In the rows, 128 means zero.
M: 3 groups of rows, each row roughly a mix of its group's hidden directions
M (115 x 11)
129  124  142  133  162  113  155  77  149  135  142
132  108  130  117  129  90  100  152  89  110  107
110  148  110  118  81  126  133  151  114  122  89
102  134  130  119  99  89  168  126  132  143  103
127  138  105  130  170  107  79  127  114  128  114
133  142  112  123  103  156  92  146  102  102  100
120  156  128  139  129  156  170  110  160  148  149
106  157  139  147  105  155  157  152  96  122  135
117  147  104  128  135  93  150  116  160  169  122
129  113  147  116  99  144  168  127  152  132  169
108  139  113  132  129  87  158  121  155  166  121
128  112  132  125  177  100  111  110  117  96  107
132  143  108  119  98  150  97  155  104  107  99
121  148  100  125  95  151  100  149  114  106  98
114  118  101  123  122  100  95  141  113  97  90
145  114  161  120  132  138  166  121  152  136  170
146  92  116  105  141  114  80  124  137  105  117
134  147  113  138  161  125  77  133  103  126  103
124  116  107  115  113  96  100  148  103  106  91
143  139  156  133  136  153  166  128  130  149  171
126  145  103  140  155  113  87  126  104  122  91
146  106  129  120  137  128  74  148  103  100  134
125  111  149  117  97  141  166  131  152  134  168
130  148  120  122  103  148  103  137  91  103  90
140  95  118  110  159  111  97  109  163  139  125
139  110  163  117  120  138  167  126  153  135  166
112  123  131  138  104  136  93  156  94  94  111
106  153  133  145  101  143  155  157  89  114  126
122  143  145  135  138  131  180  111  152  156  153
121  105  138  135  158  94  156  112  154  146  157
127  82  151  128  124  147  123  126  144  98  165
101  92  106  102  139  89  108  119  137  113  126
130  122  161  132  155  104  167  100  134  152  145
107  154  136  151  103  135  168  151  94  124  127
106  94  107  100  144  94  109  111  136  109  112
123  147  110  122  89  138  107  154  105  124  88
115  135  125  124  95  116  157  166  140  170  126
109  125  97  126  132  95  93  128  132  115  86
127  101  158  130  159  89  155  125  124  131  155
148  153  131  160  176  130  128  116  130  148  101
100  122  100  132  136  88  111  146  118  114  90
145  106  121  120  131  130  72  146  103  103  118
138  147  144  157  117  140  157  124  108  116  79
116  114  137  120  66  141  136  152  110  120  117
120  117  144  136  155  100  163  100  152  150  152
98  148  113  144  105  112  150  152  96  113  100
132  141  148  127  114  165  175  140  139  141  157
116  143  130  144  114  113  160  161  84  105  123
113  114  108  119  110  131  85  142  112  95  96
120  116  140  135  151  98  163  116  157  157  157
115  136  110  143  145  107  99  129  109  119  74
111  147  122  130  117  108  179  125  147  165  116
106  118  100  130  134  91  99  137  125  112  87
151  155  151  163  154  145  164  115  134  136  116
124  110  154  115  76  147  146  148  122  116  151
162  104  125  106  149  118  104  96  163  135  134
135  110  119  122  125  115  77  149  97  104  107
151  131  160  136  145  141  153  111  147  156  167
156  117  145  114  147  135  161  115  148  155  166
127  123  143  136  163  120  145  70  142  119  141
124  149  132  126  90  173  167  135  134  134  118
135  115  161  132  141  123  181  109  156  124  139
156  122  156  122  137  155  158  123  133  141  173
115  158  96  131  92  156  109  149  127  123  104
127  142  144  145  98  142  155  152  85  104  135
158  122  164  136  139  153  127  105  148  146  165
98  109  103  109  86  109  112  139  116  114  104
122  146  96  137  149  117  85  127  110  128  90
113  114  105  124  119  106  85  134  121  103  88
126  117  149  135  163  106  160  90  144  137  152
155  139  125  126  184  109  131  105  128  128  156
124  144  105  141  153  116  86  129  107  125  87
95  145  107  139  109  108  164  147  105  127  100
109  124  94  110  81  122  102  150  113  139  126
115  130  99  115  83  120  102  150  102  132  105
153  100  119  109  151  99  96  105  158  129  122
152  140  135  142  178  133  153  98  148  135  142
155  116  171  128  148  155  151  122  139  130  161
119  94  129  99  113  121  164  108  150  111  157
146  132  141  126  161  122  160  112  155  160  160
106  87  110  100  140  96  121  108  140  108  113
142  161  127  142  90  159  136  150  119  161  134
133  147  105  144  169  111  100  117  111  126  92
126  145  118  133  76  163  137  146  130  151  147
116  118  129  135  151  91  160  123  158  158  154
113  133  99  134  104  124  101  140  99  126  81
110  107  101  126  143  99  93  120  147  128  90
111  119  101  127  115  106  92  132  120  105  84
133  111  161  119  102  146  168  131  144  128  164
106  87  112  91  128  99  124  113  143  110  143
145  125  153  127  145  138  163  117  155  135  176
162  118  149  114  130  156  129  101  155  149  162
111  117  113  124  107  123  89  148  103  95  98
102  156  98  134  117  101  146  122  149  157  102
127  144  104  141  162  113  91  123  108  124  90
124  126  97  115  153  83  125  112  157  142  105
149  115  170  123  128  153  159  128  141  130  167
120  131  108  119  130  121  69  147  96  114  124
155  109  178  126  139  158  144  133  127  127  157
118  169  109  132  125  104  151  135  126  169  102
115  144  135  130  120  120  183  114  152  163  128
144  131  120  123  117  164  88  138  103  93  112
119  140  106  142  138  111  101  128  106  121  72
100  111  106  134  137  95  92  135  132  123  89
109  138  127  135  83  154  125  148  92  105  112
113  151  115  121  80  127  131  158  119  146  96
133  147  152  137  128  154  171  121  134  158  162
148  104  170  128  156  134  146  104  132  135  161
130  111  158  134  160  119  168  101  154  111  127
145  127  139  123  117  161  99  137  88  94  110
124  153  109  121  155  83  148  116  152  155  123
148  97  133  114  133  108  75  144  106  114  126
148  122  131  122  125  161  90  137  97  89  122
144  136  128  122  147  119  169  102  159  163  146
130  158  145  147  131  132  180  119  133  156  151
which group is each row in? (one row of each group first)
146  136  153  135  143  135  165  113  146  161  164
L
130  93  156  126  158  90  148  112  132  130  154
Z
111  106  142  117  74  134  161  136  132  110  140
R

131  108  170  132  157  105  157  112  123  137  157
Z
97  107  110  108  81  111  122  139  118  108  110
R
113  140  121  124  102  107  168  142  148  171  119
Z
119  133  145  137  143  126  180  110  154  150  157
Z
113  124  106  111  67  126  136  147  129  150  132
R
113  109  106  98  133  96  81  138  115  120  135
R
102  125  93  119  120  106  106  146  113  104  89
L
125  159  149  119  103  130  162  120  93  129  95
Z
108  154  144  137  117  162  166  147  112  146  153
L
105  166  136  153  141  139  157  118  145  165  138
L
152  90  159  120  146  139  123  132  110  97  156
Z
